The rows of T fall into 4 groups, and each row is roughly a mix of its group's hidden directions; one row fits no group.
T:
[[ 21 -26  -8  -4  29  21   4  14  15  75  -3]
 [-32 -37 -28 -30  22   5  10  57   3  11 -25]
 [-31  21  27   6 -24  -9  18  24  23  62 -24]
 [ 23 -31 -16 -19  25   0 -26 -15 -17 -51  46]
 [ -7  46 -37  13 -12   3  11 -44   7   5  52]
 [-19  43 -35   7 -15  52 -11 -32 -21 -22  -9]
 [-44 -23 -36  19 -16 -26   3 -28  51 -16   5]
 [  1  27  20  -9  -5  -7  28 -23 -17  76   7]
 [ -8 -12 -23 -47  -1  12 -18  54  18 -37 -23]
 [ 44 -39   8 -41  25  -1 -33  21  16 -29 -15]
 [ 23  -2 -29 -15 -14 -38   1  31   6  66   9]
 [ -5  14 -21  29  23  -5   3  21  59  30 -42]
 [ 51   1  -5  62  -6 -17 -33  -4 -12 -21 -11]
 [-11 -27  12  17  -1 -35 -11  64  -8 -26 -35]
 [ 41 -41  25  22   2 -20  21 -16 -51  22   0]
 [-10  11  -8  24  30  -4  12  56  13 -51 -29]
 [-40  14  23 -47 -22 -19  33  44   5  16   2]
 [-42  11  15  10 -18   7  10  14  -8  75   8]
 [-48  52 -21   6 -31  34  23  -8  -7 -18  -3]
 [  8  11 -14   0   3  68  24   7  54  -6   7]
 [-10   3  25  11  -8 -15  26  21  20  74 -22]
 [ 41  -3   5 -43   8  30 -25  26 -16 -51  -2]
 [ 42 -30  -3 -23  34   8 -50  17  18   0 -34]
 [ 16  -4 -16  69  14  -4  -5 -34  39  10  17]
 [ -3  28 -12  24  -6   4  21 -13  -5  78  21]
 [ 62  -4  -9  35  21  27 -28 -29  -2 -14 -22]
 [-60  -4  31   1  29 -30   2  31 -37  -3   3]
 [ -5 -36  22 -15   2 -38   8  -1   2  33  64]
 [  8 -15  20  -9  -5 -20   1 -16  19  81  15]
 [-20  -4  16 -28  45 -23  -4 -20 -65   3  -6]
 [ -4   9  -4  38 -52  27   1  21  42   4  39]
 [ 14  -1  -1  23  -2  13 -23 -73 -30  -9  30]
 [-15  -1  17   5 -17 -26  25  27  30  58 -39]
 [  0 -55  20   8  17 -15 -23  30 -30 -46  13]
 [ 39 -26  21   2  21  -5 -12  -3   7  71 -16]
 [ 48 -19  20  18   1  35 -29  28  -7 -46 -17]
 [ 10 -31  -7  14  38 -36  -1 -54 -17  38   2]
 [ 11 -28  21  44  47 -11 -24   8 -17 -29  37]
 [ -2   6   3  48   1  17 -17 -72  -6 -23   0]
 [ 46 -50   7 -37  22   2 -36   3 -13 -26   8]
 [-23 -10  -6  28 -19 -34  10 -42  19  49  33]
 [ 65 -12 -10  39  20  -7 -38 -17  14  17  -2]
 [  4 -11   5  13   2 -15  -3  -4 -39 -73  35]
 [-15   8 -57  17  -3  20 -15   1  64  -8   1]
 [ -5  43   4 -64 -22  30  -8 -20  -3 -26  11]
 [-15   6   8  10  11 -28  13 -36  14  71  25]
 [ -2  35  42  56 -22 -19   2 -24  -9  31   6]
 [-22 -24 -29 -23   6  17 -48  35   7  24 -41]
 [ -8  52   0  20  -1  32   2 -32 -31  47  14]
 [ 29 -29  -4 -31  12 -33 -45  33  13 -37  -6]
 [ -5  -2 -23  -4 -11 -19 -14  24  27 -44 -65]
 [-42  11  18  -1 -38 -10  47  10   1  51   8]
 [-12   4 -15  10   9 -34   0 -32  23  71  19]
 [-18 -22  15  30  16 -36  13  51 -24 -39  14]
 [-35 -38 -12 -21   1 -63  -3  29   6   6  23]
 [ 51 -26  22   6   3 -35 -18 -50  -7   2  26]
 [-18  20  10  27 -32  50  35  -3  33 -24  25]
 [  1  30 -14 -18 -30  25  42 -43  17  30  29]
 [ 69  22  13  15  -2  45 -13   9  20  17  -3]
 [ 22  42   3 -28   6  58  -2 -28 -31 -20  -1]
 [ -1 -21 -11 -15  25   0 -25  59  21 -27 -44]
 [ 37  -8 -27  22   5 -11 -53  15  52   4   8]
 [ 51 -45  25  14  29 -27  -5 -13 -26  11  26]
 [-13  29  12  32 -24  -5   8 -64  14  28  27]
 [ -7 -39 -13  72  -4  -1 -10   6  38   7  -4]
 [ 30  37  -6 -67  -1  37   8  15 -15   1   1]
 [ 20  30  -8  30   2  19   6  40  63   7 -17]
 [-43  21  17  43   6  32  42 -10 -24  18 -19]
 [-38  28 -32   2 -10   4 -14 -27  36  55  11]
 [-15  35 -40   2 -11  11  -3 -58  14 -23  37]
 [ 36 -40  14 -22  19 -14 -19  -3  21  61  -1]
 [-25  25  16  14 -18 -14  48  13  30  54 -12]
 [ 19 -37   9 -34   8  26   5  42  -9  30 -46]
 [-31  12 -40 -43 -12 -23  -5   8  58   5  -6]
 [-13   1   9  14 -15 -26  26 -36   0  52  51]
 [ 30 -45  16 -22  27  -8  17  25  16  55  -1]
 [ -4 -40 -46  24  19 -21  17 -15 -26 -29  39]
 [-52  -4   3 -38 -25 -15  32  39 -23 -23   3]
 [ 52  14   9  39   5  40 -20 -19 -10 -33 -24]
 [-32  54 -13  -7 -38  42  14 -31   2  11  -2]
 [-18 -33   3 -49  13   1  56  11 -38   4   0]
 [ 32  28   4  21   6  66  -6 -29   5 -22 -24]
 [-44   4   9  26 -37  -6   6  58  27  15  14]
 [ 11  11  23  52   3 -22  42  20 -25 -35 -26]
 [ 43  26 -21  23  -1  13 -11 -51  23  29  29]
 [ 13  28 -31 -41 -25  -3   4 -31   0  49 -33]
 [ 49 -23  -4 -18  31   6 -10 -40 -45  -5  25]
 [-24  14   6  24 -22  -4 -12  18  58  51 -21]
 [ 44 -12 -20 -59   7 -28  -5  32  18  16  12]
 [-54  27   2 -11 -33 -18  19  37  28  32  -2]
 [ 48  -1 -22 -34  20  -7  10 -25 -27  52  14]
 [-32  -6 -46  43 -18  -6   2 -22  41   2  32]
 [ 55 -22 -31  21  16 -16 -51   4  23   2  -6]
 [-20  29   0  17  -6  -2  19 -21  37  66  25]
 [ 30 -22 -30 -21  26  13 -46 -21  27  39 -18]
 [-56 -17  -7 -36 -11 -37  36  25 -16   9  14]
 [-47   4 -22 -33 -17 -22  32  24  18  42  19]
 [-13  -1   4   1  -3  -8  -3  58  18 -11 -67]
 [-53  -9  -1 -56  14  -8  29   4 -33 -11 -19]
 [-14  18   7 -12  44 -12  -9 -27 -52  11 -48]
 [ 13 -23  -2 -27  14 -46  10  -9 -36  59   0]
 [ -1 -32 -15 -37  24  12  -4  66  -2  -1 -31]
 [ 22 -10 -60   1   9   3  10 -62   4 -16  14]
 [  4  16  -2  39 -24  52 -29  45  25  10   3]
 [-15  -9  10  69   9  16  14 -53  -9  -8   0]
 [ 29  -9 -29 -49  20  16 -16  54   6 -23 -12]
 [-34 -18  28 -39   9   2  10  45 -32   2 -41]
 [ 17  -1   6  42 -32 -32 -23 -22  47  30  21]
 [-27 -24  44   9 -10 -38  14  13 -58   5  -3]
 [  6  -1  18  74  -7   8   5 -24 -34 -22  22]
 [ 31  -7  -3  31  -9   9  -3 -67   1   0  46]
 [-35  19  -4  33 -19  40  28   4  18 -54   1]
 [ 42 -38 -43  18  32  -3 -34 -12  26 -12  -8]
 [ -6 -11  -9   8   9 -38  -7  68   4 -30 -35]
 [ -5   6   1  -8  -6  -2 -29  62   8 -14 -59]
 [-33  26  16  23 -36 -19  48  -4   7  45  -8]
 [-59   7  18 -35  -2  -6  47   9 -33  14   2]
 [-35   1  23 -18   7  15   8  49 -31 -28 -46]
 [  9 -23  -3 -46  19  -4 -15   6  21 -44  53]
 [-42  57   4   8 -51  -3 -13  19  20  -6   7]
 [ -7  -5  21  -5   8 -57 -67 -12  -3   7   6]
 [ 60 -16  -7 -11  23  16 -38 -11 -28 -19 -34]
 [ 45  40  -2  33 -17  42 -28   8  31  -4  -9]
 [ 21  15  -9  36  12  33  13 -54 -33 -13 -33]
 [ 27  16  20   6   8  21   7  21  18  38 -67]
 [ 36 -26 -10  -4  28  -4  17 -68 -23   5  14]
 [  1 -19  25  -4  12 -41  12   1  30  47  50]
 [ 26  18   6 -66  20  -6   5   3 -37 -38  -8]
 [ 53 -38  -8   1  23 -19 -43 -14   2 -35  10]
 [ 57   0   6  44   4 -28 -42  -3  13  25   9]
 [-27   0 -51 -13  -2 -19 -24   9  57  28  11]
 [ 70 -35 -11  32  20  -8 -23   6  -5 -16  -6]
 [ 31  36 -25 -51 -34  22 -12 -33  13   7   3]
 [-13  28  10 -49 -43  37  21 -24  15  24   9]
 [-32  22 -23 -23  -7  -6 -55   4  54   6   3]
 [-35  29 -18 -17 -19   9 -18 -28  38  50  21]
 [ 25  15 -42  28  -2  44 -21  -2  47 -22 -13]
 [-57   6  14 -47  -4 -17  36  -8 -33  12  12]
 [-13 -28  21  24  11  39  13 -10 -50 -47 -11]
 [ 43 -37   7  -1   5 -24  -2 -36 -38 -29  35]
 [ 16 -64  15 -27  29 -41   5   0 -10   5 -25]
 [  0  27   4  38  -2  21   3 -35 -13  35  58]
 [-62  16 -18 -41 -10 -11  18 -21   9 -36 -11]
 [ 34 -38 -10  61  14  -8 -19  19   6  14 -33]
 [ -9  41  -9 -17 -16  55   4 -47  -1  -5  30]
 [ 27 -20 -24  -6  14  35 -34  20  38 -49  -8]
 [ 11  12   6   8   1  35 -24  50  36 -18 -49]
 [-24  14   2  45 -12  -7 -10 -65  19  -3  30]
 [ -3   2   3  -6  42 -33 -39 -33 -45   4 -34]
 [  7  37  -3   3 -20  47  14 -58   5  -8  30]
 [ 60 -11 -28  35   1   2 -27  -8  33 -18  28]
 [ -2 -60  -5  39  -3 -26  -9   0  38  34   0]
 [-35  41  26 -31 -20  33  34   8  14  32  14]
 [ -2  40  -4  40 -27 -16 -21  -3  59 -17 -14]
 [ 22 -28  -8  12   2 -38 -37 -40   5  -1  53]
 [-16  26  -2 -13 -50  33  33  -9  25   5  46]
 [ 63 -24  -9  -2  34  41  -8 -23  -1 -25  -2]
 [  9 -47   9  33   1 -44  -6  19  11  52   1]
 [-61  30   3 -12  -9 -16  23   3  -7  32 -44]
 [-42  45   9   3 -31  42  24 -33   8 -16  -9]]

Here is one row of each group, with its name. Which group are the others in?
[ 16   9  41   6  -3  38  32  -7 -51 -35 -16]
<20>
[ 21 -15   3  26 -38  52  11  20  22 -34  33]
<106>
[ 22 -27 -13   1  30   0 -25  -4 -30 -63  30]
<44>
[ 37   0 -29  -8   1  18 -26  69  -6 -15  19]
<131>

[ 28  34 -14  30   6  19  12 -49  32  28  31]
<106>
[ 65 -26  13  12  28 -11 -15  -5  13  43  17]
<20>
[ 42 -27 -14  54  28  -3 -18 -35  -3 -25 -10]
<20>
[ 40 -30  -2  34  17  32  21 -28 -42  19  18]
<106>
[-18  20   0  -3 -34   7  31 -50 -16  21  50]
<44>
[ 13  -2   1  44   2  23 -23  11  61 -36  21]
<20>
[-48 -32   7 -28  -5 -50  13  34  -7  -9  23]
<20>
[ 38  29  -3  21 -34  15 -39  21  35  22  29]
<131>
[ 68 -24  -2  34  -5   1  20  34 -22 -13  -2]
<20>
[ 48   6 -30  18  -4 -11  -1 -10  58  37  10]
<106>
[ 28 -30  61   4  31  27   5   0  13 -25  27]
<20>
[-26 -10   0 -51  21  19  19  42 -46   1 -16]
<131>
[ 11 -24   0  -8  10  -4 -49  38   7  -5 -62]
<44>
